Turns in one plane each, and the order they were made in; the first pair answered:
turn K:
[ 0.08 -1.84 -0.92  0.96  2.07  2.60  2.25  1.75  0.42 -0.84] => [-1.53 -2.66 -0.51  1.34  2.93  1.56 -0.04  0.10  1.17 -1.28]
[ 1.35  1.77  0.48 -0.05 -1.60  1.05 -0.86 -0.56 -0.10  0.86] => [ 0.56  1.44  0.65  0.57 -1.25  0.56 -1.72 -1.39  0.06  0.41]
[ 0.16  0.22 -0.05  0.83 -0.35  0.05  0.25  0.03 -0.22 -0.43] => [-0.39  0.00 -0.03 -0.28  0.17 -0.43 -0.81 -0.19  0.43 -0.21]
[ 1.96  2.55 -0.16 -1.58 -3.88  1.89  2.63  1.57 -0.95  0.69] => [-1.69  0.71  0.77  3.73 -2.63 -0.44 -1.57 -3.48 -0.33 -1.46]
turn U:
[ 0.17  1.15  0.66  2.09 -0.77 -0.83  0.03 -1.26 -1.67 -0.23] => [ 0.75  2.08  0.70  0.08 -1.49 -1.04 -0.22 -0.73 -1.71  0.49]
[-0.82 -1.01  0.18 -1.72  0.76 -0.26 -1.79 -0.17  0.89  0.30] => [-0.46 -1.09 -0.19 -1.92  1.11  0.52 -0.83  0.86  0.96  0.44]
[ 0.93  0.20 -1.11  0.87  0.99  0.33  1.36  0.55 -0.40  0.43] => [ 0.16  0.07 -0.81  2.03  0.86 -0.32  0.11 -0.83 -0.47 -0.09]
turn H:
[ 1.82  2.26 -0.56  0.65 -2.94 -1.02  0.25 -0.74 -0.75  0.26] => [ 1.07  1.77 -0.73 -2.44 -1.70 -1.67 -1.55 -0.55  0.67  0.83]
[-1.80 -0.32 -0.13 -3.13  0.77 -1.02 -1.69 -0.94  0.45  0.55] => [-2.22 -2.05 -0.78 -0.95  2.46  0.48 -0.51  0.00  0.97 -0.27]
[-1.17 -0.83  0.22  0.39  1.48  1.11  2.38 -1.57  0.41 -0.81] => [-0.52  0.25  0.49  1.22  0.05  0.82  2.80 -1.86 -0.55 -0.79]
[-0.26  0.16 -0.57  1.96 -0.82 -0.35  1.79 -0.98 -1.18 -1.73] => [ 0.01  1.43 -0.16  0.16 -1.86 -1.45  0.77 -1.53 -1.47 -1.10]
turn B:
[ 0.31 -0.81 -0.57  4.07  0.26  1.27 -0.59 -1.81 -0.43 -0.35] => [-0.45  0.09  0.02  0.00 -0.18 -0.73 -3.67 -2.86  0.42  0.79]
[ 0.00  1.28  1.09  3.91 -0.72 -0.31  1.18  0.40 -1.12 -0.99] => [-0.85  2.09  1.63 -1.51 -0.60 -2.43 -2.30 -0.68  0.06  0.29]
[-0.36 -2.04 -0.71 -2.68  2.87  1.15  0.57  1.88  1.90  0.48] => [ 0.28 -0.94 -0.06  4.43  0.28  0.88  2.49  0.00 -0.82 -0.84]
[ 0.70  1.39  0.31  1.32 -1.56 -1.12  0.04 -0.95 -1.23 -0.13] => [ 0.29  0.72  0.05 -2.73 -0.01 -0.92 -0.90  0.02  0.22  0.75]
Now pairs of rows:
Between the rows of a pair lie 2 to 3 turns.
[-0.09 -2.40 -1.55  1.49  2.05 -2.11 -0.83  0.80  0.34 -0.35] => [ 0.36 -0.93 -1.07 -1.61  0.93 -3.16 -1.86  0.66  0.01  0.75]	B then B then U
[ 0.37  1.39  1.08 -2.42 -1.12 -2.28 -1.79 -1.12  0.12  1.50] => [-0.11  1.11  1.21  1.40 -1.50 -2.56 -1.53 -2.47 -0.45  0.46]	K then K
[-0.73 -0.50 -0.16 -2.27  2.27 -0.64 -2.53 -0.03  1.95  0.07] => [ 1.21  0.56 -0.28  3.92 -0.02  0.96  1.64  0.56 -0.66 -0.98]	B then H
[-0.03 -1.19  0.20 -0.85 -0.13 -1.07 -0.65 -0.32  1.53  0.64] => [-0.09 -1.48  0.05  1.60 -0.19 -0.47  0.18 -0.38  1.08  0.10]	H then B
[ 1.13 -0.05  0.14  2.63 -0.24  0.70  2.12  0.56 -1.47 -0.08] => [ 1.15  0.44  0.06 -3.21  0.42 -0.06  0.29  1.28 -0.32  1.42]	B then U then H
[ 1.79 -2.14  0.89  1.04  0.87  1.83  2.21  1.98  3.47  0.44] => [ 1.38 -0.76  2.03  4.69 -1.45 -0.26  0.81 -1.11  1.89 -0.26]	H then U
[-1.25 -0.03 -1.09 -2.49 -1.04  0.33  0.96  1.86  0.59  0.73] => [-1.21 -0.72 -1.28 -0.14 -0.80  1.31  2.29  2.16  0.40  0.02]	H then H
[ 2.10  1.53  0.00  2.99 -1.55 -0.05  2.28  1.46 -2.38  1.04] => [ 1.15  2.26  0.83  2.79 -2.43 -1.90 -0.07 -0.70 -2.39  1.13]	U then U
[-1.98 -2.34  0.44  1.65  2.35  0.09 -2.65 -1.82  2.21 -0.90] => [-0.83 -1.57  0.50  4.94  0.82  0.60 -0.70 -1.97  0.66 -1.35]	B then H
[ 0.77  1.38  0.56  0.28 -1.82 -0.80 -1.07 -1.12 -1.67  0.69] => [ 1.33  0.35 -0.13  2.22 -0.93  1.02  1.15  0.30 -1.70 -0.04]	B then K
[ 0.44 -0.28 -0.64 -1.55  1.19  0.65  0.81  1.03 -0.31  0.02] => [-0.75 -1.24 -0.41 -0.05  1.97  0.15 -0.60 -0.29  0.17 -0.66]	B then K then B
